In the rows, zero is written as 128.
The same turns and mirrors carry the whole set onto itself and the rows of a family onto each other. Which other rows belong to the same family as each row named below? List them in the order they appear above.
These 28 rows form 7 families of 4 rows each.
Tele: [109  95 120 140 141 132  94 140 112 124 139 126 113 150 105 134 106]
Zod: [126 126 157 131 150 124 163 132  91 107 152 127 126 137 110 120 142]
dotep: [105 176 113  98 128 144 142 137 150 138  98 105 164 123 135 132 140]
Beza: [169 157  91 130 127 139 123 117 154 152 142 126 165 112 122  94 115]
kasam: [167 149  94 118 112 134 119 124 144 144 150 136 165 121 126  87 120]
lebi: [117 108 124 149 145 131  84 142 107 129 134 123 112 135 117 149 111]
tar: [120 172 124 112 110 149 143 141 141 138  89 103 173 112 132 135 125]
Zenoz: [106 178 118 105 126 152 148 135 154 136  98 119 165 109 131 131 124]
Litoz: [125 130 158 127 146 120 164 127 101 112 146 131 121 123 111 141 139]
tabid: [171 143  87 136 115 143 118 126 153 143 143 128 168 113 134 100 121]
teti: [125 133 159 127 155 117 156 122  98 119 162 129 127 140 124 122 146]
raso: [154 146  92 127 106 145 115 108 153 151 145 125 170 132 124  91 125]
zeto: [118  86 116 135 148 130  87 129 109 122 138 127 124 144 121 142 120]
Gef: [158 143  95 119 108 136 116 112 160 147 151 122 168 124 129  96 113]
Sel: [117 178 124 116 116 156 143 142 143 146  89 110 169 122 125 134 131]
Sar: [122 104 115 148 144 144  89 146 109 130 149 129 120 148 118 147 107]
gokif: [162 140  89 136 117 141 116 120 158 141 140 110 167 122 133  88 116]
libu: [116  87 118 143 144 133  92 128 112 119 133 121 120 143 118 139 115]
moku: [106 169 117 110 114 140 135 148 142 141  84 114 166 122 137 129 138]
Duni: [108 173 118 103 126 145 140 143 149 139  99 106 182 116 135 131 122]
napaf: [162 143  91 125 116 130 120 120 162 143 141 121 176 112 121  98 119]
sovo: [130 128 161 116 161 134 166 130  95 118 149 128 123 133 113 129 133]
Mak: [111 102 116 147 150 142  83 137 108 126 132 115 131 141 108 149 112]
Kupi: [122 131 152 127 149 120 161 124 101 111 148 116 123 140 112 136 156]
nug: [120  97 121 139 141 130  92 139 109 123 153 118 120 153 128 138 104]
moziz: [132 130 156 127 167 124 164 125 107 125 161 125 132 140 108 129 145]
tiku: [104 173 111 119 125 144 135 129 144 141  89 102 174 120 143 128 133]
Luv: [138 125 157 116 163 121 159 133  95 121 147 131 125 131 114 138 142]

The rest of the family of moku: kasam, Mak, moziz
The rest of the family of Sel: raso, zeto, Luv
The rest of the family of nug: Zenoz, Litoz, gokif
The rest of the family of teti: Beza, lebi, tiku

